The rows below fall into families. The same turns and mirrors carry the whole set onto itself and the rows of a family onto each other. For each named row, which other rows are in its family? Write them in the order they are listed.
These 35 rows form 7 families of 5 rows each.
q371: [-16  44  24 -32   7   6   1  19  32   2   3  -9   9  15 -17 -40 -51 -10]
q658: [  2 -12  18  22  18  -8  31 -37   2  -6  36  -5  14 -29 -31   2  29 -14]
q437: [ -4  42  27 -22  43  -7  31  22  12  10  18  12   6  41 -14 -31 -42   8]
q206: [-16  28 -18  27  -8  29  17  -6  24  -9   6  40  -4   9   2  47  -4  15]
q383: [ 16  12 -15   8 -16  -3  12 -15 -12   8 -28   4 -23  10  11 -28 -44 -17]
q930: [ -1   2  21  20  13   7   0 -22 -24  -5 -12  -1 -51   0  31  -2 -17 -37]
q932: [-10   8  54 -38  18  -8  15  21  30  -9  14  11  18  12 -11 -41 -40  10]
q681: [-45  12 -20  25   7  24  -1 -30  15 -15  44  27  22   7  -1  22  -3  22]
q967: [-47  -8  31   1   5  27   9  17 -37  30  43  36  -9 -14   3  13 -10  10]
q933: [ -6   3  34  -6  12 -21  13   6 -26  -6   8   5  39  14 -23 -11 -56 -22]
q565: [-24  34 -24  31 -23  15  13 -14  15   4  16  20  20  23   5  34 -12 -28]
q522: [ 14  29   0 -17  20 -36   1  -8   3  30 -16  -2 -33  13  43 -16   5  -6]
q480: [-15  21 -25  10   3  18 -10  -1  66 -30   2  16   3  18 -11  19  -4   2]
q867: [-18  32 -34   3  15  51   1   0  20 -18  19  18  -7  12   9  23  -1  24]
q698: [ -3  39  15 -26  15  -2  31  -4  20   4  38  11  41  25  -5 -38 -38   4]
q396: [  4 -20 -18   0  23 -24 -17 -51   3  11  13   2  -5  15 -30 -17  32 -27]
q557: [ 11  12  23  -9 -13 -20   5   4 -22   9 -28  22 -41   4  30  -1 -19 -32]
q904: [-35 -21   6   3  27  11   4  19 -43  -3  14  26 -24 -20  -6   9  40  -1]
q855: [-26 -21   6  -3  55 -29   5 -23  23  30  10  14 -15  -5 -25 -28  38 -18]
q952: [-62  -7   7 -36  23   2 -31  14   6   9  29  22  -4 -16   4  21  33   7]
q106: [-26  36  18 -29 -12   4  29  24  -9 -21  35  23  29  13   4 -11 -45 -17]
q985: [  7   3  16 -31  14  -3  21 -11  16  23 -45  -9 -32  18  14 -29   3 -17]
q879: [-13  33  43   0   5 -24  20  -1  11   0  30  27  41  17 -17 -21 -51  -4]
q4: [-42  -1  60  -6  15  11 -11  22 -30  -2  39  31 -15 -13 -16  10  21   5]
q870: [-37  17 -29 -29   8  29  -1  -2  49 -15  22  27   3  15 -20  28 -28   1]
q987: [  2 -23  -2 -32  34 -45   2 -40   9  16  37  15 -12   8 -33   0  26 -13]
q792: [  8 -18  13  27  15 -28   2 -53  12  -1  13  13 -10  -5 -46  -3  19 -19]
q605: [  4   3   2  -7  -1  -4  10   5  30  22 -24  21 -57   5  35 -23   6 -19]
q370: [ -8 -14  36   7  13 -23  12 -44 -16   3  16  -8  -2  14 -24 -41  26 -36]
q570: [-38  13   6 -26  19   9 -42  26 -15  10  48  18 -40  -2 -27  12  14   4]
q835: [ -9  39 -14 -14   1  35   0  -6  32 -13  16  -1   4  39 -22  35   2  24]
q44: [-12 -27  11  -6  14 -37  -4 -22  40  18  20  15  18   1 -40 -21  36  -7]
q272: [-54 -19  27 -30  15  12 -32  40  -1   3  19  43 -27  11  -2   8   9  -1]
q108: [-39 -10  26 -30  39  18 -25  20 -31 -12  46  17  -9   1 -25  -2  29  -2]
q29: [ 11  13  -4 -30   2 -15   6  10 -24  31 -16  16 -30  14  33 -33 -14 -29]

Same family as q522: q437, q987, q570, q835
Same family as q870: q371, q855, q952, q985
Same family as q867: q698, q396, q108, q29
Same family as q106: q383, q681, q904, q370

The rows below fall into families. The same turns and mirrors carry the whole set onto itself and the rows of a family onto each other. For each named row, which other rows are in its family? Write them in the order they are listed.
These 32 rows form 4 families of 8 rows each.
q919: [ -6 -15  20 -41  16 -53  29  57  37  -2  -5  45 -36 -48   2  -7]
q386: [ -5 -24  14 -45  23 -56  20  42  40   6 -13  57  -7 -46   8  -5]
q3: [-17 -40 -19 -29  12 -46 -12  30  -8 -29  38  55 -13   5  10 -29]
q142: [-17   7 -30 -27   0  15  -9  -7 -13  12  41 -20 -22  -2  11 -52]
q717: [ 18 -13  22 -40  44   1  -4  51 -16 -11  31  16 -28 -50  12 -41]
q348: [-19  10 -15 -56   2 -27  17  46 -16 -20  -9   0 -39  11  34 -40]
q347: [-47  24   0 -59   6 -27   5  38 -12 -16 -11   6 -42 -19  40 -35]
q788: [-13  40  -3 -17  -2 -16  24  16  38  29 -10 -19  -8 -49  26 -33]
q936: [-40  -2 -36 -31 -21 -42  14 -17  46  27  -4  22  -2   3   7 -15]
q184: [-24  25   8 -33   7  12  14  25  19  59 -13 -10 -19 -39   8 -31]
q92: [ -4  25   5 -44  10   5  21   2  38  47 -10 -18 -17 -53   9 -28]
q278: [-40  16 -12 -63  12 -31  20  48   2 -10 -22   4 -45  -5  27 -43]
q153: [-30 -41 -26 -51  18 -50 -13  16 -17 -17  43  46 -16   3   5 -25]
q578: [  6 -17  19 -23  35   8   5  56 -19   7  39  11 -29 -53   5 -27]
q260: [  7  26  11 -21   4   8  22  18  45  32 -14  -9 -14 -52  15 -33]
q407: [ -5 -29  11 -51  16 -51  10  56  52   6 -10  32  -6 -49  22  -5]
q157: [-15  -2 -34 -31   6  10 -20 -24  -7  17  33  -7   6   1  16 -50]
q417: [-10 -55 -13 -55  25 -27 -13  18  -9 -12  38  56 -22   1  -8 -24]
q494: [ 32 -19  -3 -10   6 -19   5 -23  32  42  21  36  -8 -32 -23 -25]
q113: [ 26 -38 -15 -12  17 -16   4  -5  42  33  39  30  12 -29 -20 -22]
q323: [  9  -6   0  -2  30   5  -6  54  -9  -3  45  18 -29 -48  -2 -50]
q784: [ 12   0  24 -27  43  19   9  27 -13 -20  28   5 -18 -50   4 -38]
q887: [ 18 -32  -3  -9  10 -13 -10 -15  27  26  50  34  15 -43  -7 -15]
q489: [-27   2 -33 -49 -12 -49   4 -22  48  11 -10  26   0   7  15 -29]
q704: [-54   3 -11 -62  17 -23   6  56  -2 -25   7   1 -22 -16  41 -33]
q409: [ 17 -23   3 -45  39 -50  21  62  42  23  -7  22  -6 -40  15  -9]
q630: [-38   8 -18 -27 -16   9 -10 -30 -12  -4  34  16 -23  -8   4 -47]
q596: [  3 -43 -23 -38  16 -53  -3   8  10 -41  42  47 -10  -7  10 -26]
q364: [-30 -11 -13 -70  -7 -47  15 -19  39  21 -17  19  -1   2  22  -9]
q233: [-35 -15 -38 -44 -21 -60   1   4  43  37   0  32 -12   2  16 -20]
q388: [ -3 -25   1 -16  20 -15  -7 -11  47  37  37  36  10 -59 -16 -19]
q912: [-15  13 -25 -20   7   8   0 -23 -23  12  37   5 -24   0  -1 -53]

Same family as q364: q184, q494, q323, q704, q409, q630, q596
Same family as q157: q919, q348, q788, q417, q784, q233, q388

The rows below fall into families. The same turns and mirrors carry the whole set onto itself and the rows of a family onto each other. For each named row, which other rows are in its family? Write them in the order they are listed.
These 15 rows form 3 families of 5 rows each.
q497: [ 26  11   5 -17 -14  56  33 -25  -8  28 -29 -10  34 -23   5   3  18  -4
   7 -21 -14  58 -19  25  33]
q793: [ 35 -10   5 -18  37   3   7 -25 -15  33 -19 -26  12 -38 -13 -29  11 -21
  20  13  18  48 -26  19 -36]
q101: [ 28  36  42  -1 -12  56  16 -16  -8  40 -27   9  26 -35 -22  -1   5   5
  -8   0  -8  34 -22  39   9]
q621: [ 34  24  41  -1  21  23   0 -16 -12  43 -22  -2  13 -43 -33 -21   2  -5
   0  20  13  27 -27  35 -32]
q468: [-15  -3 -10 -25  -9  28  26   3  36   4  -9 -18   8  38  27  17  12 -17
  40 -41 -19  32  21 -13  31]
q402: [ -9  46  64   9   3  21 -11  22  34  31  -6  18  -9  12 -32   5 -13   0
  10   6  -2 -20  12  14 -28]
q603: [ -8  39   6  10  -9  40  31  -5  -1  10 -28 -20  -6  40  15  11  -7   9
  -5 -16  -3  10  62  24  61]
q80: [ -4   7  31  -7  42 -20 -17  13  30  24   1 -11 -19  11 -20 -17  -7 -22
  34  13  17  -6   8  -3 -59]
q135: [  4  34  30  19  44 -14  -6   2  -9  24 -17 -24 -31  17 -21 -24 -22  -2
  -2  29  34 -17  52  27 -22]
q653: [  4  -2 -16   0  54 -27   8  -9 -10   9 -16 -51 -28  28   9 -27  -8 -18
  19  11  33  10  54   8  -9]
q174: [ 31 -17 -17 -27  17  23  27 -31 -12  23 -24 -31  24 -25  12 -15  22 -21
  24 -14   2  67 -21  13   5]
q62: [-16  40  39  -3 -29  52  15  15  39  19 -12  14   8  29  -3  26  -2   3
  14 -26 -25   3  18   8  27]
q832: [ -6 -23 -15 -27  34 -16   6   2  31   7  -1 -35  -9  26  16  -9   9 -31
  52 -16   7  27  15 -20 -23]
q269: [ -3   1 -30  -7  21   6  31 -13  -5   1 -23 -49 -14  41  31  -5   1 -11
  17 -18  11  27  61   6  41]
q218: [ -3  60  43  25   6  28   8   5  -3  24 -24  -5 -17  25 -17   1 -21  15
 -17  12  11 -19  56  37  21]

Same family as q621: q497, q793, q101, q174
Same family as q468: q402, q80, q62, q832

